A single turn carries every row of the set below to another of its rows. Some are shown first; where does it send the rows asked next?
J704: [-21  34  40   1  -4  28  -4  -6 -30 -52   4  -6 -48]
J263: [  7 -11  -6  37  10  34  15  -7 -25  53  21  16 -44]
J166: [ 29 -20  28 -10 -14   7 -35 -13 -11 -45  27 -27 -10]
J226: [ 21 -18 -16  27  10  14   2  -4   4  55  35  38 -20]
J726: [  4  -8 -12  22   4   9  10   1  -5  69  21  35 -20]
J880: [ 12 -20 -15  23  -1  12   5  -4  -3  65  25  28 -23]
J140: [ 14 -23 -11  35   4  30   8 -10 -17  54  26  13 -40]
J912: [  1  11  -3  33  28  23  19   3 -15  51  25  43 -32]
J338: [ 12  -6 -12  26  16  10   6   1   3  59  31  48 -17]
J179: [  7   5  17 -37 -19 -47 -23   5   5 -20   9  20   9]
J961: [ 18  -1  39   1   0  25 -21 -12 -33 -52  20 -31 -28]
J93: [-34  54  43  -8   2  11   2   4 -23 -39  -2  14 -33]
J556: [ 24 -19  12 -30 -29 -32 -31  -8   2 -31  17  -1  -3]
J891: [ -3   3  -7  25  12  12  15   3 -11  68  17  37 -24]
J658: [ 27 -26  15 -16 -24 -10 -28 -16 -16 -46  17 -20 -25]
J13: [ -5   4  16 -31 -34 -23 -32  -1  25 -24  15  20   6]
J956: [  0  21  36  -2   7   9   0  -7 -50 -53   2 -15 -48]
J942: [  1  28  49   2  17  25  -7  -3 -43 -49  11 -20 -30]
J212: [  6   5  -3  40  29  33  18  -2 -22  44  27  34 -41]
J437: [ 12   5  29 -33 -12 -29 -32   8  12 -18  20  12  25]
J328: [  9 -15  19  -8 -33  16 -30 -20  -1 -51  20 -19 -32]
J732: [  4   7  -6  27  24  13  13   5  -6  57  27  49 -23]
J7: [-21  50  38 -23  11 -26   6  14 -30 -27  -6  24 -12]
J952: [ 15  -8  -7  42  22  38  12  -9 -21  40  31  24 -44]
J623: [ 15 -26 -15  29  -1  21   5  -8  -9  59  27  19 -31]
J602: [-23  33  28 -31 -20 -25 -18  10  17 -18   6  33   6]
J344: [ 24 -20 -12  39  15  33   5 -10 -12  42  36  22 -40]
J28: [  0   0  -3  35  15  31  20  -2 -27  56  18  23 -41]
J550: [-36  54  38 -21  -5 -11  -5  12  -3 -24  -1  31 -10]
J754: [-16  50  55  -6  23   9   0   9 -37 -36   4   2 -17]
J195: [-16  44  42 -10  15  -5   8   5 -47 -41  -5   5 -35]
J428: [-11  34  29 -34  -3 -44  -8  14  -8 -17  -1  30   6]
J356: [ -5   7  -4  30  16  22  21   2 -21  62  16  32 -33]
J598: [  9 -15  14 -22 -41  -6 -36 -12  18 -38  21  -2  -9]
J717: [ 18  -8  25  -5 -10   7 -15 -16 -38 -56  12 -26 -44]
J988: [ -6  35  40 -31   5 -29 -18  16   2 -15  10  24  23]
J920: [ 25 -25 -15  33  10  23   1  -9  -3  47  36  28 -30]
J582: [ 26 -16  25 -23 -19 -14 -39  -5   8 -31  26  -9  11]
J749: [-19  52  51 -20  18 -14  -5  17 -19 -23   3  19   7]
J592: [ -2   5  30   2 -19  30 -18 -17 -21 -56  13 -21 -47]

J732 -> J952
J356 -> J140
And these:
J582 -> J749
J704 -> J598
J7 -> J717

A single turn carries every row of the set below to another of its rows. Some are shown first; where does it send the rows asked next?
J878: [ -4  27   5   9  -2  20   9  20  13  24  17 -63 -37 -24]
J762: [ 19  23  12 -14   0  50 -11 -45 -24 -16  60   6 -25 -36]
J479: [ 18  12  19  -3  -2  34  -7 -67 -13   4  67   4 -21 -29]
J72: [  2 -10 -15 -40 -17 -42 -27   2  29   7  35 -15 -21  35]
J210: [ 30   4  11 -19   5  22   4 -44 -15 -10  83   2 -39 -17]
J485: [  9   9  -5  15  -8  24 -41 -62  -4 -19  27  42 -23 -24]
J304: [-21  -2 -22  29  -7  31   1  23 -16  34 -16 -14 -32 -19]
J258: [ 18  21  11   5  -9  32 -32 -56  -2 -23  63   1 -48 -15]
J745: [  2 -30 -18 -33   1 -47 -10  21  16  12  27  -8   0  20]
J421: [-16 -17 -20 -38  -5 -24  -2  12  42 -21  25   3 -12  30]
J114: [-21   9 -13  28  -8  37  -1  26 -12  31   2 -34 -46 -10]
J386: [ 33  15  -7  -9  10  44  -5 -45 -20 -15  71  -2 -26 -27]
J617: [-10  19  -1  -3   9  22  -1  26  -1  45  32 -58 -39 -19]
J60: [ -2 -16  -9 -31  -4 -43 -16  24  22   9  40 -22 -12  31]
J236: [-13  42  11  14   0  40 -33 -35 -10 -17  60  20 -15 -29]
J847: [ 21   5 -22   3   9  36 -17 -52 -20 -11  33  42  -1 -34]
J415: [ -1 -15 -23  -3  17  11   9  19 -13  52  -8 -16  -7 -44]
J262: [  3  42  -7  14  -1  43 -39 -47  -5 -17  54  22 -23  -7]
J417: [ -8  37   9  11  -9  20 -39 -47   4 -11  55  36 -34   7]
J914: [ -1  27  17  13  -8  33 -29 -69  -3   4  53  23 -17 -18]
J655: [-20   1 -17  22  -8  12   5   9  -4  24  19 -61 -47 -41]
J944: [  3 -13  -4 -23 -10 -40 -26   9  32 -14  47 -34 -14  27]
J364: [  1  11  -3   7   9  34 -17 -39 -24 -11  40  41   5 -51]
J678: [ 13 -27 -20 -48 -11 -45 -12   1  20   9  31 -12 -14  22]
J205: [-28   5 -12  -3   3  29   4   9   2  35  20 -55 -62  -3]
J460: [-28  31  -8  29  -7  12 -16  13  20  27 -25 -16 -15 -22]
J644: [-36  28 -13  22   1  15 -32  19   9  47  -9 -10 -17 -12]
J709: [-11 -24 -22 -41  -2 -25   5  12  38 -20  24   4 -10  25]
J470: [ 37 -15  -3  -8   2  26  -8 -59 -18 -18  47  17 -28 -41]
J358: [ -7 -19 -16 -12 -10 -46 -38   4  33 -12  17   1   6  23]
J187: [  0  38   9   2  -6  47 -34 -47 -15 -17  44  26 -20 -24]
J797: [-40  13 -22  39 -15   9 -19   7   5  24  -4 -33 -36 -32]
J544: [-12 -14 -14 -23  -5 -46 -26  20  25  10  24  -4  -2  32]
J789: [ 13  17  10  -7  11  41  -2 -35 -25 -14  73   3 -15 -48]
J301: [ 12   3   7   4  -1  29 -12 -71 -14   8  42  32  -4 -36]
J615: [  1 -20 -23 -37 -15 -46 -27  -1  24   9  17   4  -8  28]
J52: [  6  -9 -15   6   7  10  23  14   0  31 -19 -26  -7 -52]
J957: [ 17 -42 -17 -29  -1 -46 -11   6  20 -10  29 -17   5   5]
J349: [-12 -25 -12 -33   7 -38 -32  12  41 -11  18   7   3   7]
J734: [-20 -16 -31  27  -5   4   5   4  -9  28 -10 -30 -25 -54]
J664: [-11 -19 -18 -42  -4 -23   4  13  40 -21  32  -4 -15  29]
J557: [ 15  12  -1  -8   2  43 -17 -49 -27 -13  33  36  -7 -43]
J838: [-48   4 -25  17  -1  21 -20   4   6  38 -21  -7 -38  -2]
J595: [  4 -35  -7 -47  12 -36 -14  15  35 -11  37 -15  -5   0]
J333: [ -8  -9 -18  19  -2  35  15  25 -21  34  -1 -34 -40 -24]
J56: [-13 -11  -1 -36   4 -33 -33  16  46 -14  41 -18 -13  19]
J322: [ 18 -12 -11  -5   6  10  -9 -52 -18  -3  32  58  -6 -30]
J551: [-14 -32 -31  -8  12  19  20   4 -14  42 -11 -22 -34 -30]

J762 -> J187
J60 -> J544
J655 -> J797
And these:
J838 -> J551
J56 -> J349
J236 -> J364
J678 -> J72
J644 -> J415
J479 -> J914
J358 -> J957
J322 -> J210
J304 -> J333
J878 -> J460
J847 -> J386
J485 -> J470
J664 -> J421

